mol: [ 3.44  2.00 -2.50  2.56 -3.16  5.89 -1.54 -2.13 -1.53 -2.53 -3.34  4.31
 -3.39 -2.53 -0.35  0.11  1.68  2.34  2.42  1.76 -4.82  0.63 -2.57 -4.73
 -0.33  0.78 -4.16 -0.78  3.42  6.03  0.42 -6.39 -0.21 -0.56  4.27 -2.49
 -3.84  0.31  1.38  5.44 -5.22 -0.65  0.37  4.20 -2.00  3.65  4.19]
tava: [-0.46 -4.07  1.24 -4.56  0.07  1.53  0.35 -1.09 -0.97 -2.63  4.07 -0.51
  4.00  7.87  1.41  4.76 -0.10  4.14 -1.90  5.31 -1.85 -4.85 -4.93  3.42
 -3.33  2.15 -1.45  3.28 -1.00 -0.67  0.15  1.30  7.09  0.32 -1.50 -5.16
  1.87  6.12 -3.57  3.06  4.42 -0.55  1.45 -0.70  2.59 -3.29  3.30]
Nota: [ 3.23  5.96 -4.97  4.95 -0.51  4.57 -2.88 -5.44  2.59  1.35 -0.47  0.79
 -8.59 -2.76 -1.94 -1.77 -1.18  0.88  1.96 -4.03 -4.38 -0.82  1.04 -3.21
  4.82 -0.10 -5.00 -2.42  3.57  1.03 -3.24  0.67 -2.09  2.56 -2.08 -0.69
 -3.95 -2.07  0.58  5.09 -1.77 -0.90 -2.66  4.39 -3.32  2.04  3.21]
Boni: [-5.67 -5.22  3.69 -0.95 -0.54  0.90 -0.39 -1.91  1.49  4.33  1.53  6.13
  5.81 -2.26 -0.11  3.39 -2.54  1.67  0.89 -2.07  5.23  5.30 -3.13 -1.41
  3.73 -1.30 -2.83  0.44  1.08 -2.11  3.70 -2.41  1.56 -3.23  1.45  2.08
 -3.98  0.23  1.28 -1.60  4.34 -0.94 -7.61 -2.93 -4.09 -3.53 -7.89]
gimuv: [-3.33 -3.40  1.85 -0.02 -0.39  0.00 -7.92 -0.69  5.90  1.86  1.85 -7.71
  7.75 -0.51  0.56  4.06 -1.80 -2.00  1.25  2.12 -1.65 -1.60  0.72  0.56
  1.03 -5.16  2.49 -2.28 -2.18 -3.00  2.76 -1.60 -0.17  4.18 -3.90  0.49
 -7.34  3.76  1.29 -0.59  2.16  5.27 -4.34 -3.15 -5.71 -2.23  0.81]
gone Nota: [ 4.39 -1.94 -0.47  0.67  4.95  4.57  1.96  3.23  5.09 -0.69  4.82 -0.90
 -3.21  1.35  0.88  1.04 -2.76  3.57 -2.09  2.04 -5.00  1.03 -2.07  2.56
 -4.97 -2.88 -3.32 -1.18 -0.51 -3.95  0.58 -8.59 -1.77 -3.24 -4.03  2.59
  0.79 -4.38 -5.44 -2.66  3.21 -0.10 -2.42 -0.82 -1.77  5.96] -> [-2.08]
start: [-3.33  2.15 -1.45  3.28 -1.00 -0.67  0.15] -> tava, 24

gakim: [-4.09 -4.10  0.08 -1.57 -4.09 -2.11  3.25 -0.20]
tabep: [ 0.07  3.24  0.08 -1.57 -4.09 -2.11 -1.18 -0.20]
suta: [-2.82 -2.79  1.22 -4.86  5.22  5.67  0.14  5.66]
howmany gakim: [0.08] -> 1
howmany tabep: [0.07] -> 1
gone gakim: [-4.09 -0.20  0.08 -1.57  3.25 -4.09 -2.11] -> [-4.10]
gone tabep: [-2.11  0.07 -1.57  3.24 -4.09 -1.18  0.08] -> [-0.20]
start: [ 3.25 -0.20] -> gakim, 6
gone suta: [ 0.14  5.66 -2.82  5.22 -2.79 -4.86  1.22] -> [5.67]
gone gakim: [ 3.25  0.08 -4.09 -0.20 -1.57 -4.09 -2.11] -> [-4.10]

vifi: [-1.46  5.71 -1.46  0.55 -1.43 -1.46 -1.37 -1.46]
gipig: [-0.81 -0.98  2.13 -0.16 -1.10  0.95 -6.83 -1.38]
gom: [-1.42 -0.98  0.36  0.55 -1.42  2.55 -1.42 -1.42]
howmany vifi: [-1.37] -> 1
start: [-1.42 -0.98  0.36  0.55 -1.42  2.55 -1.42] -> gom, 0
howmany gom: [-1.42] -> 4
start: [-1.46  0.55] -> vifi, 2
gone gipig: [-0.98 -6.83 -1.38 -1.10  2.13  0.95 -0.16] -> [-0.81]
start: [-1.42 -0.98  0.36  0.55 -1.42  2.55] -> gom, 0
howmany vifi: [-1.46] -> 4

fifug: [-2.12 -1.01  0.63 -2.71 -0.65  4.40 -0.15  1.01]
teg: [-3.25 -4.29 -2.56 -0.47 -0.83 -1.72 -4.68 -6.77]
Sosib: [ 0.71  2.56  0.31  0.77 -5.02 -0.35 -3.10 -2.55]
leva: [-4.09 -1.31 -1.18 -2.31  0.06 -0.71 -0.70 -3.30]
Vafi: [-0.13  1.12 -1.16 -0.20 -4.02 -0.46 -0.84 -0.32]
Gebi: [-8.20 -3.88  4.06 -3.43  0.14  1.41 -6.27 -3.89]
Tobi: [-3.25 -4.29 -2.56 -2.56 -2.56 -1.72  1.03  1.03]
Nav: [ 2.25  2.39  0.09 -2.95  1.10 -1.21 -0.04 -5.53]
start: [-1.18 -2.31  0.06 -0.71 -0.70] -> leva, 2
start: [ 2.56  0.31  0.77 -5.02 -0.35] -> Sosib, 1
howmany Tobi: [-2.56] -> 3
gone Gebi: [ 1.41 -6.27 -8.20  4.06 -3.43 -3.88  0.14] -> [-3.89]

Ziba: [ 0.53  3.85  3.86  9.18  5.45  2.76  0.34  4.44 -3.21 -2.12 -6.32  2.34
 -5.48]
ruga: [ 2.35  1.86 -0.60  3.87  2.35  5.76  2.35  5.76 -0.60  2.09  1.72 -0.59
  2.35]
Des: [ 0.93  0.67 -1.38  2.35  0.99 -0.19  0.54 -3.84  3.18  2.35 -0.03  2.09
  5.76]
start: [ 2.35  5.76  2.35  5.76 -0.60  2.09  1.72 -0.59  2.35] -> ruga, 4
gone Ziba: [ 9.18  2.34  3.86  4.44 -2.12  0.53 -5.48  0.34 -6.32  5.45 -3.21  2.76] -> [3.85]
howmany ruga: [-0.60] -> 2
howmany ruga: [2.35] -> 4

tisad: [ 5.85  4.98  0.25  1.36 -1.25  0.47]
pigit: [ 0.73 -3.00 -2.99  0.73 -2.99  0.74]
bana: [-2.99  1.42 -0.51 -2.85 -2.99 -0.50]
Zesef: [ 0.73 -2.99  1.42 -1.85  1.02 -1.30]
nal: [ 5.85  4.98  0.25  1.36 -1.15 -3.59]
start: [-3.00 -2.99] -> pigit, 1
start: [-3.00 -2.99  0.73 -2.99  0.74] -> pigit, 1
howmany bana: [-0.51] -> 1
howmany pigit: [-3.00] -> 1
gone Zesef: [-1.30  1.02  0.73 -2.99 -1.85] -> [1.42]

zuvil: [ 3.03 -3.07 -4.42 -0.82 -1.52  1.62  2.20  0.13 -1.59 -1.26 -0.23  3.83
  5.03 -1.60  0.79 -5.00  2.73 -4.06 -0.81 -2.12 -1.85  2.06 -1.18  0.25
 -0.34]
radub: [ 0.44  2.32  0.84  0.04 -1.25 -2.68 -0.11 -0.23 -1.75  1.47  1.94 -2.63
 -1.13  0.62  0.92  0.24 -4.01 -4.05  0.46  2.85 -0.87  1.69  1.02 -0.74
 -2.67]
Tidos: [ 0.15  2.68 -0.50 -1.52  1.17 -1.35  3.07  0.64 -2.44 -0.32  3.06  3.34
 -0.03 -0.18 -0.48 -0.69 -1.21 -3.96  0.47  0.77  1.93  2.12 -0.92 -0.79
 -1.63]
fipo: [ 1.38  2.79  2.25  5.38 -2.88 -2.74 -0.12  0.24 -2.86  1.03  1.93 -4.03
  1.00 -1.97 -1.07 -1.16 -4.04 -2.56  4.24  0.83  1.75  1.87 -0.59 -0.55
 -4.47]
Gizat: [ 0.27  2.33 -0.69  0.85 -1.70 -1.79  0.68 -0.27 -2.28 -0.81  0.25 -3.29
 -0.37 -1.30 -0.55 -4.34 -2.03 -1.34  0.26 -1.66 -0.48  1.88 -0.21 -0.21
 -3.61]
movaf: [-0.63  1.44 -1.35 -1.26  0.00 -1.77  1.70  0.33 -1.12  0.98  2.15  1.64
 -0.91 -1.09  0.29 -0.44 -0.72 -1.38 -0.08 -1.46 -0.64  0.97 -0.69 -0.74
 -0.76]
pima: [-1.34 -2.90 -3.05 -1.72  2.37 -2.08  2.86  4.37 -0.06  1.42  2.26  3.46
 -0.99 -3.20  3.33 -0.28  2.27 -2.71  1.64 -2.10  0.26 -0.98 -1.60 -0.68
 -1.42]
mak: [-1.54  0.03 -0.75 -1.55  7.18 -2.44  3.52  0.33 -2.67  0.07 -2.26 -2.99
 -1.31 -3.93  5.49 -7.50  4.67 -2.66 -0.75 -1.69 -2.29 -0.95  6.03  6.87
 -1.48]
godu: [-1.10  1.73 -1.28 -1.22  3.39 -2.08  3.48  0.01 -2.46 -1.15 -2.21 -3.14
 -1.21 -3.44  3.62 -7.42  2.38 -1.45 -0.74 -1.93 -1.93 -0.26  3.75  3.68
 -0.04]
vidu: [ 0.95 -1.10 -3.83 -2.11  2.22 -1.53  3.50  3.86  2.42  1.31  2.33  4.12
 -1.11  1.18  2.70  0.47 -2.83 -4.00  2.28 -0.13  1.44 -0.94 -1.99 -1.88
  0.63]
kifip: [ 5.60  1.72 -3.01  5.75 -2.55 -1.10  2.26 -0.30 -2.77 -1.49 -2.27 -3.92
  0.41 -0.91 -0.44 -7.45 -3.91 -1.63  2.82 -2.00  1.17  1.65 -0.75 -0.28
 -3.07]
start: [1.31 2.33] -> vidu, 9
gone Tidos: [ 3.34  0.15 -0.50 -3.96  2.68 -1.52 -1.63 -0.69 -0.48 -0.79  1.93 -0.18
 -0.32 -0.03  0.47 -2.44 -1.21  0.77  3.06  0.64 -0.92  2.12  1.17 -1.35] -> [3.07]
gone zuvil: [ 2.06 -0.34 -1.52 -4.06  1.62  0.13 -5.00  2.20  2.73 -1.18  3.03  5.03
 -0.81  0.25  3.83 -2.12 -0.82 -4.42 -1.59 -3.07 -1.26  0.79 -1.85 -0.23] -> [-1.60]

Madog: [ 2.84 -2.23  0.10 -0.77  2.27  1.39  5.71 -0.23 -0.41  3.76  3.45 -4.19
  0.74 -1.53  2.16 -3.59  2.75  1.63 -1.41 -2.66  2.55  2.18  4.62 -1.86
 -0.66 -1.36 -3.80 -1.55 -2.80 -2.45 -2.50 -1.05  3.58 -1.91 -2.05 -2.39
 -4.25  1.76 -1.79 -1.56 -4.09 -2.68  3.21  2.01 -2.16  1.22 -2.77 -4.10
 -0.50 -2.26]
sab: [ 1.06 -3.10 -4.40  1.46  1.41  2.46  3.06  2.21  1.18 -7.69  1.98  3.94
 -5.34 -3.79  4.16 -5.41  3.39 -3.08  1.81 -4.50 -5.50 -1.21  3.45 -0.10
 -5.18  1.36  1.36 -1.96 -2.31 -1.52 -0.73  2.19 -2.24 -2.85  2.48  0.17
 -3.29  1.80  2.58 -4.61  1.76  0.75 -2.17 -1.08 -6.27 -0.46  2.45  0.08
  2.51  4.46]
Migek: [-2.16 -4.08 -0.85 -2.76 -0.85  0.40 -4.08  5.13  3.46  0.38  4.32  9.07
 -3.28  0.48 -2.84  0.04 -2.54  0.30 -2.20 -1.19 -4.38 -4.15 -2.77 -0.19
 -3.29 -3.64  4.86 -2.77 -0.28 -2.65  1.54 -2.16 -6.70 -1.55  2.65 -5.00
  0.00 -3.03 -3.95  1.10 -2.86 -4.08 -4.44  0.15 -4.08 -3.00  1.11 -0.40
 -2.77 -2.21]
kuli: [ 3.36  3.08 -2.47  1.92  0.36  1.18 -0.27  0.96  1.17 -0.75  5.69 -5.94
  4.34 -5.26 -0.34 -1.28 -0.04 -1.04  3.95  1.54  4.06  5.35  1.59 -3.97
  3.37 -2.16  0.82  2.92 -4.77  0.72  4.76 -3.93  3.10 -1.59 -3.06  0.63
  1.09 -1.82  0.07 -1.88  1.88  0.12  2.72 -1.42 -1.14  2.08 -3.44  0.57
 -0.86 -0.24]
zufi: [ 1.79  0.09  8.36  1.70  4.02 -2.71  2.05 -0.05  1.53  0.48  2.46 -3.19
 -1.37  1.99  1.82  0.22  1.40  3.60  3.53 -2.49  0.39 -1.27  2.73  1.63
  1.72  0.01 -0.61 -4.13  3.62 -2.21 -3.38  2.16  0.08  0.11 -1.92 -2.22
  2.03  3.83  2.61  7.96  2.53 -4.20 -0.84  1.04  1.05  2.18  0.84  0.13
  2.28 -2.54]
zib: [ 2.90  3.64 -2.81  3.56 -2.12  3.46  0.40  0.48  0.38  5.13  4.32 -3.28
  9.07 -0.85 -2.97  0.49 -0.41 -0.84  3.09  4.77  8.21  6.45  0.05 -1.69
  5.61  0.24  0.11  5.87 -2.91  2.07  6.14 -3.25  6.20 -0.49 -1.24  2.16
  2.84 -2.23  0.09 -0.77  2.27  1.39  5.71 -0.23 -0.41  3.76 -5.13  0.92
 -2.50  0.90]
start: [-2.12  3.46  0.40  0.48  0.38  5.13  4.32 -3.28  9.07 -0.85] -> zib, 4
start: [ 2.46 -3.19] -> zufi, 10
howmany Migek: [-4.07] -> 0
start: [ 2.84 -2.23  0.09 -0.77  2.27  1.39  5.71 -0.23 -0.41  3.76] -> zib, 36
start: [-2.05 -2.39] -> Madog, 34

tosen: [ 0.69 -1.86  4.47  4.03]
Sotaf: [-0.86  4.65 -0.42 -3.32]
ter: [-0.57 -3.25 -0.54 -4.95]
Vofa: [-0.32 -6.99 -2.78 -2.04]
fas: [-0.46 -0.46 -0.46 -2.58]
rabor: [ 0.31 -5.34  3.45 -1.32]
dol: [-0.79  0.37 -1.15 -5.07]
kasop: [ 0.13 -5.37  2.27 -5.36]
fonu: [-0.41 -0.47 -1.36 -1.36]
gone kasop: [ 2.27  0.13 -5.37] -> [-5.36]
howmany fonu: [-0.41] -> 1
howmany fas: [-0.46] -> 3

luduz: [ 2.02 -1.69 -4.20  6.86  2.44 -1.65 -7.86 -5.16  3.01]
vusa: [-0.97  6.85 -0.97 -0.57 -2.05  6.85  2.56  4.97 -0.97]
temi: [-1.45 -0.94  4.71 -5.77 -0.57 -2.05  6.85  5.39 -2.02]
vire: [ 0.42  3.06 -2.82  3.71 -2.83  0.80  4.84  2.11  0.43]
gone vire: [ 4.84  0.80 -2.82  3.71  2.11  0.43  3.06 -2.83] -> [0.42]
gone temi: [ 6.85  4.71 -0.57 -1.45 -2.02  5.39 -5.77 -2.05] -> [-0.94]
gone vire: [ 3.06  3.71  0.80  2.11  0.43 -2.82  0.42  4.84] -> [-2.83]
start: [-0.94  4.71 -5.77 -0.57 -2.05  6.85] -> temi, 1
start: [ 6.85 -0.97 -0.57] -> vusa, 1
howmany vusa: [6.84] -> 0

Rorab: [-2.68  4.18  0.07  1.57 -7.93]
Vil: [ 8.22  1.90  3.80  3.02 -0.04]
foza: [ 1.64  2.82  2.82  2.82 -0.55]
parip: [-3.39 -1.08 -3.38  2.10  6.73]
Nur: [2.25 3.57 6.06 2.81 6.39]
fusuz: [ 5.65 -5.11 -2.05 -1.16  0.90]
Novit: [ 1.79 -3.47  0.88 -1.93  7.49]
Tagu: [-2.98 -2.97 -5.76 -2.00 -2.97]
vero: [-6.23  2.23  2.23  2.23 -3.72]
povet: [ 5.92  5.91  1.58  0.75 -3.01]
lako: [-1.86  2.43  7.82 -4.39 -0.39]
dava: [ 3.57  2.25 -1.08  1.48 -9.57]
gone parip: [-3.38 -1.08  2.10  6.73] -> [-3.39]
start: [2.25 3.57] -> Nur, 0
howmany Tagu: [-2.97] -> 2
gone povet: [ 0.75  5.92 -3.01  1.58] -> [5.91]
howmany foza: [2.82] -> 3
howmany vero: [2.22] -> 0
gone Rorab: [-7.93  1.57  0.07 -2.68] -> [4.18]

laduz: [-0.60 -5.73 -2.25 -5.74  3.93 -0.98 -1.84 -2.01]
pubat: [-3.51  0.26  1.30  2.02 -0.47  2.24  5.65 -1.84]
tego: [-1.57  1.60  2.03  0.65  0.66  1.61  1.04 -0.68]
dak: [-2.77  1.03  1.03 -0.67 -0.41  1.03  0.65 -0.67]
Guto: [-2.25 -5.74  3.93 -0.99 -1.84 -2.01  2.09  0.23]
tanov: [ 3.93 -0.96 -2.27 -5.76  1.81 -0.68  1.82 -0.14]
boz: [ 3.49  2.20 -0.73  1.83 -3.60 -2.24 -3.83  3.21]
sugek: [-3.51  1.50  1.30  2.02 -0.47  2.24  5.65 -1.84]
keb: [-5.20  2.13  5.05  7.74 -0.47  2.50  3.32 -1.58]
gone tanov: [ 1.82 -2.27 -0.14 -0.68 -5.76 -0.96  3.93] -> [1.81]
start: [-2.25 -5.74  3.93 -0.98 -1.84 -2.01] -> laduz, 2
gone tego: [ 1.60 -0.68  2.03  1.61 -1.57  1.04  0.65] -> [0.66]
start: [ 3.93 -0.99] -> Guto, 2
gone laduz: [-1.84 -0.60 -5.73 -0.98 -2.25  3.93 -2.01] -> [-5.74]
howmany dak: [1.04] -> 0

nukuz: [-1.14 -0.72  6.16  4.81 -4.32 -0.29  3.19  2.94 -2.93]
Dafi: [ 2.29  0.17 -2.31 -2.23 -0.67 -0.22 -1.43 -2.59  0.99]
difiv: [-1.00  3.06 -2.66 -5.44  0.67  1.70 -0.38  5.81  4.70]
Tav: [-1.85  1.30  4.68  1.39 -4.11  0.84  3.09  6.97  0.08]
lazas: [-1.61  0.64  0.46  2.72 -4.56  0.46  0.46  5.85 -1.03]
gel: [-1.30  3.16 -1.45 -4.80 -0.35  1.77  0.32  6.96  4.42]
puzi: [ 2.28 -3.73  6.31  8.05 -5.49 -2.29  1.99 -5.94 -6.74]
Mamu: [ 2.19  3.44 -0.54 -3.91  1.28  2.71  8.15  2.06  2.50]
guzed: [-1.78  2.19  3.47 -0.54 -3.91  1.28  2.71  8.15  1.58]
dalov: [ 1.22  1.65 -1.22 -3.33 -2.13  0.64 -0.28  2.05  2.46]
howmany lazas: [-1.60] -> 0
start: [ 2.19  3.47 -0.54 -3.91  1.28  2.71  8.15] -> guzed, 1
start: [ 1.22  1.65 -1.22] -> dalov, 0
howmany lazas: [0.46] -> 3
gone dalov: [ 2.46 -1.22 -0.28  0.64 -3.33  1.22  1.65 -2.13] -> [2.05]

voba: [-2.27  4.46  4.46 -2.28]
Suzav: [-0.98  0.08 -6.77 -6.76]
tagal: [-1.10  7.91  8.11  0.65]
zitu: [-3.83 -4.19 -1.86 -3.33]
zadi: [-4.45  2.28 -3.31 -6.45]
kol: [-2.38  4.77  0.41  5.20]
pokem: [ 5.50 -1.73 -5.12  6.56]
vid: [ 3.16  1.48  2.81 -3.95]
keni: [-0.23  9.29 -7.34  0.49]
fadaz: [ 2.50 -3.47 -0.82  1.00]
tarep: [ 0.31 -0.56  0.27 -3.01]
gone tagal: [ 7.91 -1.10  0.65] -> [8.11]
start: [ 1.48  2.81 -3.95] -> vid, 1
start: [-1.86 -3.33] -> zitu, 2
start: [-1.10  7.91  8.11] -> tagal, 0
howmany voba: [-2.27] -> 1
gone keni: [ 9.29 -7.34 -0.23] -> [0.49]

tonoz: [ 2.92 -2.14  0.21 -1.85  0.53]
mera: [ 0.03 -2.15  0.03 -2.15 -0.22]
razis: [ 2.30 -1.46  0.03 -2.05  0.11]
dore: [ 5.28 -1.29  8.05  0.02 -3.25]
Zata: [ 4.76  1.97  6.55  2.60 -4.81]
vos: [ 2.00 -1.43  0.98  1.16 -2.11]
ker: [-3.80  2.38  0.59  2.85  0.02]
bidus: [-1.50 -0.22 -0.02  0.34 -2.15]
beza: [ 8.82 -1.83 -2.36 -1.65  2.45]
fasu: [-1.73  1.68 -0.44  0.97 -1.85]
howmany mera: [0.04] -> 0
start: [-2.15  0.03 -2.15 -0.22] -> mera, 1
start: [ 2.30 -1.46  0.03] -> razis, 0
q: [ 0.03 -2.15  0.03 -2.15 -0.22] -> mera
start: [ 6.55  2.60 -4.81] -> Zata, 2

tebo: [ 1.83 -0.42  1.31  2.34  1.26 -7.00  7.51  2.66 -0.92 -0.60 -1.71 -6.24
 -0.20 -3.69  1.45  7.77 -4.07]
biv: [-0.29  8.22  1.38  0.05  0.30 -1.74  4.18  0.55 -0.80 -1.01 -4.03  8.05
 -3.75  1.57 -3.19 -0.05 -3.94]
Nore: [-0.02  0.95  0.20  0.12  0.17 -0.28  0.56  0.16 -0.22 -0.17 -0.44  0.95
 -0.52  0.41 -0.44 -0.06 -0.50]
gabis: [-0.02  0.08 -0.05  0.24  0.06 -0.05  0.17  0.09 -0.01  0.03 -0.04 -0.30
 -0.08 -0.01 -0.05  0.06  0.06]
Tifak: [ 0.09  0.00 -0.33  0.35  0.33 -0.17  0.12  0.21 -0.46 -0.53 -0.14  0.23
  0.01 -0.05 -0.26  0.14  0.13]
Gidog: [ 1.05 -0.29  0.61  1.38 -0.31  0.06  0.20  0.12  0.52 -0.19 -0.63  0.28
  0.33  0.53  1.04  0.83 -0.64]
nifog: [-2.61 -2.40  1.36 -0.65  3.74  1.55  1.52  0.11 -0.81 -0.43 -0.48 -0.50
 -1.15 -1.00 -1.27 -1.86 -2.44]
gone Gidog: [-0.64 -0.29  0.61 -0.19  0.12  0.83  0.33  1.38  0.52 -0.63  0.06  0.28
  1.04  0.20 -0.31  1.05] -> [0.53]
howmany gabis: [0.05] -> 0

